In the data rows, 500 means zero.
Each row of this table is followed by its label. One hidden rule gives the labels. It looks at one to three of the table's principal directions, none of them among the few with the most spread.
array([463, 558, 578, 459, 544, 619, 512, 530, 378, 484, 540, 473, 540, 562,
       465, 470, 445, 591, 495, 404, 518, 504, 614, 546, 430, 474, 446, 554,
       547, 472, 526, 513]) goat
array([405, 451, 469, 499, 488, 476, 418, 532, 425, 582, 484, 457, 502, 426,
       483, 566, 443, 578, 464, 520, 455, 491, 403, 503, 444, 348, 451, 510,
       485, 507, 461, 425]) goat
array([596, 568, 516, 650, 477, 413, 492, 618, 378, 528, 561, 492, 659, 546,
       527, 294, 551, 654, 478, 494, 463, 634, 563, 375, 687, 440, 583, 371,
       385, 532, 519, 698]) jar
array([577, 771, 551, 594, 502, 599, 548, 574, 392, 462, 586, 594, 668, 574,
       607, 440, 630, 594, 581, 427, 443, 475, 614, 548, 473, 580, 623, 514,
       422, 476, 473, 668]) jar
array([454, 709, 588, 542, 586, 677, 569, 442, 363, 501, 584, 547, 427, 518,
       602, 754, 454, 611, 513, 303, 529, 196, 489, 596, 220, 475, 498, 695,
       557, 442, 379, 488]) yarn
array([609, 422, 444, 416, 415, 321, 546, 542, 684, 472, 402, 474, 539, 498,
       509, 277, 487, 348, 585, 579, 475, 571, 464, 483, 622, 611, 607, 391,
       395, 498, 493, 522]) goat
array([440, 357, 456, 402, 572, 517, 434, 478, 414, 528, 529, 389, 402, 442,
       352, 545, 389, 606, 437, 397, 503, 432, 388, 609, 442, 297, 399, 553,
       570, 419, 461, 357]) yarn
array([332, 653, 609, 538, 675, 768, 516, 338, 321, 504, 620, 496, 267, 535,
       569, 967, 473, 664, 448, 250, 535, 118, 455, 602, 175, 454, 437, 841,
       657, 417, 340, 393]) goat
array([571, 413, 461, 529, 468, 339, 548, 465, 506, 602, 487, 289, 460, 410,
       435, 584, 352, 555, 504, 398, 589, 351, 376, 487, 345, 384, 484, 526,
       543, 378, 438, 514]) sail
array([487, 369, 480, 502, 513, 452, 501, 470, 509, 509, 484, 375, 446, 503,
       421, 504, 442, 500, 462, 500, 519, 506, 482, 506, 510, 429, 444, 507,
       544, 458, 514, 481]) fern
array([571, 550, 549, 556, 420, 483, 580, 561, 566, 489, 447, 577, 649, 549,
       504, 352, 487, 462, 574, 495, 533, 575, 627, 448, 569, 664, 542, 402,
       468, 524, 594, 618]) coin
array([554, 543, 473, 580, 505, 443, 463, 498, 444, 550, 548, 470, 553, 464,
       549, 508, 547, 577, 495, 497, 451, 482, 425, 510, 522, 428, 539, 477,
       439, 495, 421, 556]) coin
array([501, 364, 551, 510, 537, 400, 483, 491, 454, 540, 512, 424, 476, 505,
       441, 448, 404, 607, 400, 544, 564, 594, 536, 341, 657, 444, 385, 451,
       555, 545, 538, 527]) harp
array([483, 626, 590, 424, 571, 577, 569, 529, 344, 479, 567, 464, 493, 528,
       515, 547, 410, 644, 529, 337, 546, 324, 546, 524, 287, 458, 499, 648,
       544, 431, 419, 498]) jar
array([422, 353, 483, 315, 576, 526, 397, 508, 436, 462, 506, 477, 419, 481,
       440, 401, 439, 482, 407, 578, 473, 620, 470, 532, 553, 333, 387, 483,
       516, 577, 501, 331]) harp
array([426, 355, 381, 564, 502, 464, 339, 431, 525, 603, 507, 535, 387, 356,
       436, 687, 536, 520, 373, 586, 480, 544, 304, 489, 604, 340, 402, 439,
       537, 541, 518, 375]) yarn
array([498, 589, 625, 367, 597, 608, 560, 510, 366, 434, 603, 510, 406, 565,
       451, 513, 438, 614, 440, 371, 681, 487, 678, 359, 421, 529, 433, 605,
       647, 491, 571, 508]) yarn
array([486, 477, 477, 564, 492, 538, 467, 501, 508, 484, 495, 501, 535, 540,
       490, 459, 570, 468, 491, 537, 437, 585, 526, 549, 586, 498, 509, 459,
       472, 512, 536, 527]) goat
array([511, 463, 465, 446, 472, 458, 534, 507, 529, 513, 463, 336, 490, 501,
       447, 485, 437, 473, 560, 426, 486, 427, 459, 603, 374, 468, 538, 554,
       495, 375, 458, 487]) fern
array([496, 440, 479, 459, 483, 418, 482, 521, 549, 496, 489, 495, 501, 482,
       447, 480, 540, 511, 481, 621, 518, 604, 533, 396, 628, 546, 464, 472,
       537, 501, 565, 511]) fern
array([460, 680, 543, 593, 546, 707, 551, 363, 572, 432, 526, 664, 438, 559,
       646, 765, 658, 391, 555, 484, 467, 333, 533, 619, 392, 704, 540, 639,
       544, 512, 455, 501]) sail
array([489, 737, 575, 655, 497, 635, 565, 487, 447, 498, 526, 568, 574, 583,
       660, 617, 575, 530, 585, 391, 436, 343, 551, 575, 365, 615, 612, 598,
       439, 479, 414, 612]) fern
array([423, 235, 487, 515, 544, 392, 436, 457, 450, 584, 481, 325, 425, 451,
       353, 546, 352, 631, 398, 499, 517, 505, 406, 452, 573, 323, 347, 502,
       578, 474, 488, 421]) goat
array([359, 368, 476, 356, 610, 564, 398, 433, 449, 480, 545, 443, 260, 479,
       407, 657, 482, 534, 355, 540, 530, 518, 453, 484, 521, 361, 354, 606,
       633, 494, 515, 319]) yarn
array([474, 503, 520, 459, 490, 486, 494, 530, 480, 534, 473, 508, 486, 482,
       521, 480, 407, 523, 496, 463, 503, 466, 465, 487, 469, 464, 495, 495,
       473, 515, 469, 463]) fern
array([505, 421, 395, 589, 509, 425, 382, 491, 489, 570, 537, 494, 511, 423,
       444, 536, 584, 609, 445, 547, 405, 545, 354, 535, 686, 387, 491, 431,
       462, 475, 467, 494]) fern
array([601, 532, 465, 471, 471, 433, 530, 520, 558, 475, 487, 420, 579, 535,
       514, 351, 554, 461, 611, 437, 430, 485, 473, 596, 509, 579, 650, 492,
       399, 422, 420, 559]) yarn
array([455, 235, 375, 529, 433, 373, 391, 493, 625, 554, 403, 431, 514, 430,
       381, 442, 505, 413, 453, 688, 415, 680, 398, 533, 702, 413, 418, 360,
       481, 521, 572, 429]) sail
array([528, 331, 497, 527, 422, 375, 501, 561, 573, 524, 404, 489, 624, 495,
       428, 279, 416, 457, 501, 606, 498, 680, 540, 425, 679, 511, 451, 324,
       457, 574, 598, 534]) yarn
array([515, 412, 543, 371, 532, 398, 550, 515, 491, 472, 497, 441, 431, 491,
       452, 438, 391, 522, 466, 522, 615, 509, 536, 340, 494, 487, 447, 521,
       565, 520, 515, 468]) harp
array([584, 738, 658, 506, 538, 598, 599, 571, 361, 424, 582, 578, 620, 632,
       628, 341, 515, 568, 534, 419, 553, 529, 726, 412, 467, 605, 565, 511,
       463, 565, 509, 666]) sail
array([584, 711, 508, 547, 495, 596, 578, 450, 547, 450, 558, 588, 502, 524,
       580, 627, 640, 434, 571, 442, 548, 399, 562, 545, 383, 663, 592, 570,
       530, 448, 507, 584]) fern
array([527, 347, 401, 581, 516, 363, 430, 460, 487, 587, 520, 383, 466, 405,
       411, 556, 480, 615, 452, 468, 458, 440, 302, 532, 574, 334, 485, 470,
       487, 431, 419, 474]) fern
array([474, 243, 406, 452, 481, 326, 438, 418, 683, 533, 420, 425, 353, 427,
       434, 548, 477, 387, 425, 689, 497, 580, 371, 437, 688, 482, 412, 441,
       537, 519, 520, 398]) goat
array([501, 501, 539, 486, 440, 501, 554, 553, 522, 489, 442, 470, 596, 540,
       483, 401, 445, 447, 549, 524, 522, 567, 611, 490, 456, 557, 488, 467,
       501, 502, 574, 547]) yarn
array([496, 588, 531, 635, 548, 513, 514, 465, 417, 532, 574, 466, 419, 539,
       544, 633, 550, 647, 498, 293, 514, 330, 439, 421, 449, 518, 633, 615,
       480, 441, 391, 566]) yarn
array([516, 279, 432, 507, 404, 322, 521, 498, 677, 526, 355, 409, 567, 456,
       436, 397, 422, 361, 542, 673, 454, 576, 445, 528, 591, 513, 448, 388,
       472, 503, 536, 480]) yarn
array([443, 423, 421, 549, 495, 514, 450, 449, 477, 569, 492, 427, 438, 403,
       441, 671, 458, 508, 477, 436, 489, 379, 342, 612, 332, 335, 464, 544,
       530, 442, 455, 399]) yarn
array([542, 359, 514, 522, 417, 390, 524, 597, 509, 532, 404, 364, 670, 544,
       427, 207, 359, 484, 530, 526, 464, 658, 566, 517, 593, 448, 475, 349,
       422, 504, 561, 576]) coin
array([405, 320, 432, 345, 518, 436, 411, 499, 535, 522, 460, 490, 350, 405,
       402, 535, 420, 487, 421, 566, 517, 528, 373, 461, 540, 380, 412, 498,
       545, 521, 509, 308]) sail
array([437, 508, 501, 486, 554, 593, 434, 536, 359, 507, 548, 463, 534, 517,
       448, 480, 495, 624, 482, 417, 427, 500, 492, 613, 473, 371, 474, 539,
       491, 461, 467, 464]) goat
array([620, 436, 511, 571, 412, 323, 548, 553, 580, 521, 438, 474, 652, 513,
       507, 272, 483, 459, 547, 570, 525, 641, 551, 361, 646, 593, 560, 344,
       418, 560, 547, 631]) coin
array([492, 603, 441, 542, 530, 681, 470, 437, 552, 428, 527, 638, 470, 532,
       553, 577, 671, 395, 554, 433, 389, 420, 444, 727, 476, 571, 604, 541,
       450, 481, 452, 451]) yarn
array([560, 746, 529, 626, 486, 605, 558, 541, 396, 483, 576, 502, 628, 564,
       578, 521, 623, 564, 599, 348, 472, 408, 573, 569, 331, 552, 658, 571,
       441, 423, 455, 651]) goat
array([602, 399, 458, 651, 450, 345, 471, 532, 471, 600, 507, 386, 637, 457,
       415, 383, 474, 618, 484, 478, 492, 589, 455, 459, 636, 409, 499, 359,
       455, 467, 520, 620]) harp
array([433, 467, 425, 357, 555, 577, 433, 406, 560, 456, 523, 542, 348, 426,
       470, 688, 586, 400, 472, 576, 504, 461, 419, 593, 417, 484, 439, 595,
       595, 488, 491, 323]) fern
array([496, 609, 537, 646, 514, 466, 469, 584, 333, 558, 577, 481, 529, 543,
       568, 479, 529, 712, 447, 420, 466, 501, 501, 353, 585, 415, 588, 497,
       413, 507, 446, 635]) sail
array([468, 690, 513, 582, 572, 651, 519, 375, 519, 459, 561, 630, 360, 529,
       678, 777, 641, 457, 524, 416, 450, 258, 418, 593, 381, 603, 606, 663,
       486, 497, 355, 475]) sail
array([519, 573, 569, 426, 494, 459, 513, 649, 377, 484, 526, 518, 610, 537,
       524, 296, 441, 604, 472, 576, 517, 647, 642, 364, 584, 450, 467, 432,
       463, 560, 558, 584]) fern
array([555, 388, 421, 522, 432, 406, 484, 521, 648, 488, 432, 488, 542, 511,
       440, 350, 553, 400, 524, 591, 440, 639, 486, 529, 714, 565, 541, 372,
       440, 485, 566, 535]) yarn
array([492, 466, 467, 538, 459, 466, 445, 535, 524, 524, 464, 556, 585, 473,
       517, 425, 535, 474, 499, 606, 430, 608, 479, 504, 607, 483, 494, 401,
       435, 567, 521, 502]) fern
array([503, 548, 488, 516, 478, 507, 507, 576, 450, 484, 504, 445, 602, 543,
       490, 409, 535, 545, 552, 494, 421, 526, 543, 569, 495, 478, 554, 503,
       443, 440, 492, 564]) goat
array([641, 682, 593, 621, 439, 544, 654, 503, 572, 435, 495, 532, 673, 636,
       591, 392, 593, 410, 631, 455, 539, 526, 718, 489, 487, 783, 621, 477,
       470, 484, 562, 732]) fern
array([513, 401, 517, 501, 493, 410, 485, 514, 521, 510, 474, 439, 532, 533,
       470, 373, 485, 519, 493, 530, 491, 604, 522, 415, 642, 532, 509, 446,
       470, 528, 509, 532]) fern
array([635, 828, 680, 624, 517, 520, 647, 630, 208, 542, 639, 398, 675, 613,
       598, 399, 414, 807, 553, 200, 601, 375, 688, 368, 318, 491, 623, 572,
       456, 410, 435, 799]) sail
array([428, 466, 537, 577, 591, 517, 470, 415, 392, 535, 578, 441, 385, 486,
       498, 727, 493, 635, 378, 526, 544, 437, 488, 409, 490, 394, 373, 598,
       616, 507, 476, 493]) jar
array([502, 355, 330, 601, 464, 350, 388, 428, 640, 575, 463, 488, 412, 384,
       500, 610, 604, 441, 467, 607, 388, 485, 232, 539, 656, 427, 553, 431,
       420, 492, 419, 434]) sail
array([480, 702, 709, 602, 611, 682, 521, 559, 248, 455, 649, 625, 563, 672,
       552, 440, 540, 759, 409, 383, 569, 599, 783, 298, 647, 573, 467, 526,
       549, 592, 583, 678]) yarn
array([491, 855, 559, 607, 536, 698, 546, 444, 458, 481, 580, 664, 471, 555,
       727, 748, 652, 517, 582, 350, 445, 247, 492, 598, 315, 655, 661, 667,
       449, 471, 359, 564]) yarn
array([444, 387, 375, 341, 499, 467, 451, 413, 643, 499, 446, 533, 345, 346,
       462, 683, 498, 350, 511, 589, 496, 382, 294, 610, 368, 456, 457, 560,
       553, 481, 444, 265]) yarn
array([372, 461, 590, 340, 589, 676, 489, 453, 449, 426, 502, 579, 397, 532,
       486, 558, 417, 444, 429, 537, 563, 524, 603, 513, 417, 486, 331, 576,
       625, 597, 560, 342]) coin
array([645, 571, 487, 660, 446, 335, 526, 605, 396, 590, 545, 386, 686, 490,
       513, 348, 490, 691, 542, 406, 466, 494, 466, 448, 553, 415, 617, 411,
       374, 426, 434, 707]) sail
array([500, 610, 602, 477, 513, 616, 592, 443, 551, 448, 490, 631, 433, 553,
       589, 577, 469, 397, 518, 442, 609, 422, 603, 449, 398, 673, 499, 553,
       559, 563, 534, 496]) yarn
array([439, 661, 580, 581, 568, 623, 501, 494, 334, 512, 605, 566, 473, 518,
       555, 688, 540, 661, 442, 440, 547, 418, 568, 416, 410, 469, 462, 608,
       571, 512, 496, 545]) coin
array([580, 699, 625, 530, 526, 501, 630, 551, 344, 495, 573, 396, 533, 588,
       607, 461, 418, 626, 541, 313, 577, 354, 603, 415, 308, 502, 597, 603,
       473, 444, 410, 657]) sail
array([501, 321, 413, 439, 428, 454, 496, 462, 730, 457, 377, 533, 471, 475,
       428, 428, 512, 251, 528, 645, 492, 616, 476, 558, 596, 592, 475, 398,
       508, 533, 601, 411]) harp
array([495, 445, 416, 525, 482, 509, 453, 503, 514, 516, 505, 487, 515, 448,
       400, 531, 548, 509, 499, 493, 478, 522, 445, 580, 508, 439, 491, 474,
       521, 442, 542, 470]) fern
array([397, 204, 508, 278, 514, 369, 449, 556, 471, 526, 420, 336, 398, 456,
       348, 359, 239, 514, 388, 594, 566, 629, 483, 390, 542, 297, 310, 459,
       567, 542, 557, 334]) coin
array([564, 593, 416, 409, 459, 490, 491, 522, 621, 422, 493, 607, 522, 481,
       568, 435, 676, 330, 576, 622, 448, 565, 487, 546, 525, 610, 621, 469,
       427, 520, 502, 487]) goat
array([391, 483, 525, 549, 560, 624, 429, 444, 411, 521, 533, 581, 451, 470,
       505, 659, 498, 547, 414, 512, 500, 485, 480, 510, 462, 409, 385, 534,
       566, 580, 511, 412]) fern
array([391, 454, 529, 550, 595, 610, 486, 380, 422, 524, 549, 452, 329, 487,
       469, 782, 444, 575, 410, 410, 548, 334, 447, 534, 366, 399, 383, 646,
       635, 466, 462, 410]) harp
array([384, 619, 540, 391, 576, 654, 480, 498, 342, 498, 546, 425, 414, 519,
       548, 631, 441, 578, 522, 321, 453, 300, 447, 651, 202, 385, 527, 707,
       501, 422, 349, 388]) sail
array([479, 595, 640, 491, 596, 633, 517, 532, 301, 469, 604, 539, 530, 583,
       501, 469, 446, 669, 415, 447, 566, 552, 686, 430, 526, 455, 378, 528,
       582, 547, 560, 564]) harp
Here are more rows. What is the label of each one?
array([560, 612, 496, 556, 527, 505, 488, 502, 401, 516, 585, 431, 553, 510,
       538, 513, 586, 596, 528, 406, 473, 453, 482, 528, 433, 465, 592, 549,
       458, 443, 416, 579]) ~ fern
array([560, 362, 495, 451, 383, 381, 502, 605, 586, 508, 393, 506, 692, 485,
       413, 192, 425, 394, 521, 664, 533, 791, 617, 417, 654, 535, 435, 275,
       466, 595, 674, 542]) ~ fern
array([525, 372, 463, 508, 485, 439, 524, 381, 693, 505, 434, 580, 397, 432,
       492, 605, 471, 354, 483, 581, 558, 452, 411, 487, 565, 592, 436, 452,
       558, 547, 524, 421]) ~ coin
array([499, 223, 512, 451, 415, 386, 510, 566, 614, 488, 364, 458, 624, 521,
       329, 213, 377, 401, 487, 663, 547, 792, 636, 401, 715, 544, 364, 301,
       534, 582, 709, 498]) ~ sail
array([513, 664, 489, 705, 514, 554, 478, 473, 379, 598, 590, 516, 529, 456,
       552, 710, 569, 686, 518, 300, 473, 299, 386, 545, 375, 447, 598, 576,
       469, 421, 386, 576]) ~ coin
array([574, 794, 514, 516, 536, 617, 591, 417, 528, 456, 592, 612, 406, 505,
       647, 750, 631, 465, 572, 371, 551, 241, 484, 565, 292, 655, 629, 662,
       529, 419, 406, 546]) ~ goat
array([580, 594, 577, 451, 518, 425, 566, 559, 425, 488, 540, 519, 532, 512,
       587, 397, 429, 567, 490, 507, 568, 490, 564, 357, 495, 496, 511, 485,
       473, 553, 468, 577]) ~ fern
array([484, 365, 553, 610, 528, 460, 489, 510, 435, 520, 515, 507, 545, 525,
       416, 439, 445, 625, 395, 561, 540, 629, 585, 358, 711, 449, 365, 406,
       560, 574, 605, 561]) ~ jar
array([460, 547, 531, 301, 525, 611, 493, 477, 571, 419, 475, 637, 434, 511,
       560, 488, 509, 337, 507, 584, 517, 548, 559, 545, 468, 598, 456, 522,
       530, 586, 528, 375]) ~ coin
array([593, 664, 565, 536, 449, 472, 555, 610, 417, 516, 521, 511, 686, 535,
       574, 335, 489, 568, 572, 449, 509, 539, 600, 443, 460, 541, 590, 448,
       411, 512, 494, 651]) ~ fern
array([511, 492, 495, 415, 529, 541, 472, 510, 525, 420, 518, 533, 515, 553,
       504, 394, 575, 427, 462, 671, 452, 677, 607, 543, 663, 519, 428, 447,
       513, 543, 573, 507]) ~ yarn
array([418, 920, 578, 576, 638, 845, 427, 460, 268, 454, 694, 738, 525, 555,
       725, 764, 765, 654, 520, 381, 376, 337, 532, 645, 341, 542, 595, 704,
       467, 535, 347, 515]) ~ coin
array([467, 442, 468, 553, 506, 466, 457, 487, 478, 540, 509, 526, 468, 436,
       494, 584, 485, 535, 422, 590, 501, 512, 442, 456, 546, 391, 414, 464,
       526, 543, 517, 471]) ~ fern
array([446, 436, 512, 494, 547, 589, 477, 431, 530, 466, 498, 558, 415, 523,
       475, 562, 508, 450, 451, 512, 508, 514, 513, 534, 552, 520, 428, 511,
       559, 541, 539, 429]) ~ goat
array([450, 395, 379, 473, 469, 516, 455, 403, 731, 456, 414, 593, 399, 453,
       497, 617, 617, 267, 526, 657, 412, 497, 383, 639, 570, 592, 500, 489,
       503, 510, 512, 366]) ~ harp
array([432, 323, 460, 490, 451, 472, 445, 490, 664, 473, 391, 630, 513, 484,
       454, 432, 536, 348, 477, 721, 455, 688, 513, 461, 727, 590, 420, 372,
       501, 624, 622, 419]) ~ yarn
array([504, 530, 577, 632, 479, 545, 629, 438, 562, 486, 480, 471, 495, 579,
       481, 627, 488, 483, 538, 433, 596, 414, 631, 446, 436, 676, 487, 570,
       606, 438, 579, 610]) ~ fern
array([411, 329, 451, 561, 505, 468, 451, 426, 495, 584, 483, 361, 429, 425,
       365, 700, 442, 559, 437, 504, 530, 458, 414, 513, 439, 381, 372, 551,
       619, 428, 525, 428]) ~ harp
array([499, 524, 472, 400, 506, 484, 461, 560, 451, 505, 527, 463, 476, 483,
       470, 444, 496, 548, 490, 470, 494, 530, 479, 497, 497, 433, 529, 508,
       480, 459, 488, 475]) ~ fern
array([538, 639, 445, 619, 494, 473, 509, 503, 431, 555, 553, 454, 495, 458,
       577, 621, 563, 600, 572, 314, 440, 260, 329, 565, 320, 436, 694, 596,
       399, 394, 320, 543]) ~ sail
array([510, 440, 481, 562, 531, 447, 449, 483, 424, 549, 545, 485, 491, 440,
       475, 529, 494, 594, 436, 490, 522, 505, 425, 430, 526, 381, 470, 471,
       506, 537, 474, 489]) ~ coin
array([346, 246, 471, 349, 552, 571, 387, 427, 561, 470, 441, 553, 365, 452,
       382, 542, 437, 388, 384, 661, 502, 636, 473, 541, 595, 418, 278, 471,
       615, 609, 597, 256]) ~ sail
array([427, 453, 471, 302, 579, 495, 424, 526, 394, 482, 547, 466, 355, 437,
       475, 515, 446, 549, 421, 506, 517, 480, 410, 472, 419, 307, 456, 570,
       522, 519, 437, 335]) ~ sail
array([485, 531, 482, 495, 456, 539, 593, 472, 575, 477, 437, 428, 519, 507,
       500, 594, 471, 400, 619, 448, 478, 330, 489, 667, 259, 559, 540, 605,
       518, 386, 459, 482]) ~ sail
array([452, 553, 495, 627, 472, 575, 550, 387, 616, 525, 445, 555, 392, 500,
       597, 750, 508, 382, 541, 429, 489, 286, 410, 583, 359, 602, 553, 586,
       504, 477, 437, 471]) ~ fern
array([556, 702, 503, 576, 510, 503, 451, 588, 362, 511, 602, 578, 618, 513,
       598, 423, 661, 651, 534, 432, 430, 523, 492, 436, 547, 499, 673, 489,
       368, 521, 418, 613]) ~ jar
array([438, 363, 413, 440, 426, 468, 483, 453, 698, 495, 370, 494, 468, 448,
       471, 551, 500, 282, 546, 654, 444, 522, 426, 611, 478, 550, 463, 481,
       507, 498, 532, 380]) ~ yarn
array([638, 482, 421, 639, 397, 333, 568, 492, 666, 512, 423, 400, 624, 520,
       551, 382, 585, 389, 654, 491, 396, 452, 411, 581, 539, 628, 709, 438,
       342, 421, 406, 632]) ~ fern
array([544, 740, 536, 553, 477, 628, 597, 490, 515, 455, 526, 606, 562, 537,
       610, 600, 591, 439, 603, 435, 513, 372, 579, 583, 317, 649, 591, 576,
       499, 464, 491, 580]) ~ coin
array([414, 478, 495, 465, 530, 518, 414, 530, 456, 492, 519, 532, 452, 516,
       494, 493, 562, 552, 446, 550, 455, 589, 498, 426, 612, 476, 503, 513,
       485, 543, 507, 456]) ~ goat
array([567, 422, 518, 665, 480, 371, 536, 466, 523, 559, 486, 400, 540, 521,
       497, 473, 471, 563, 507, 447, 509, 472, 466, 416, 588, 530, 544, 460,
       465, 484, 460, 614]) ~ goat
array([503, 419, 520, 500, 464, 521, 541, 502, 522, 486, 454, 441, 546, 522,
       414, 434, 437, 428, 518, 474, 571, 564, 585, 499, 427, 516, 458, 469,
       553, 500, 600, 503]) ~ jar
array([500, 670, 557, 650, 601, 596, 474, 463, 273, 581, 649, 456, 451, 518,
       552, 681, 505, 782, 463, 194, 497, 271, 417, 524, 383, 392, 574, 636,
       491, 414, 340, 568]) ~ fern
array([470, 407, 395, 369, 525, 474, 420, 426, 628, 478, 463, 567, 377, 413,
       521, 561, 543, 364, 492, 614, 416, 466, 318, 624, 548, 474, 487, 500,
       473, 531, 416, 316]) ~ sail
array([564, 501, 501, 549, 487, 432, 565, 450, 556, 521, 491, 429, 490, 495,
       513, 558, 481, 492, 543, 448, 532, 393, 466, 500, 445, 560, 538, 536,
       512, 437, 451, 551]) ~ goat
array([637, 602, 582, 476, 423, 397, 613, 625, 463, 504, 478, 415, 653, 567,
       549, 222, 396, 507, 581, 415, 576, 562, 635, 385, 447, 560, 611, 426,
       409, 496, 515, 668]) ~ coin
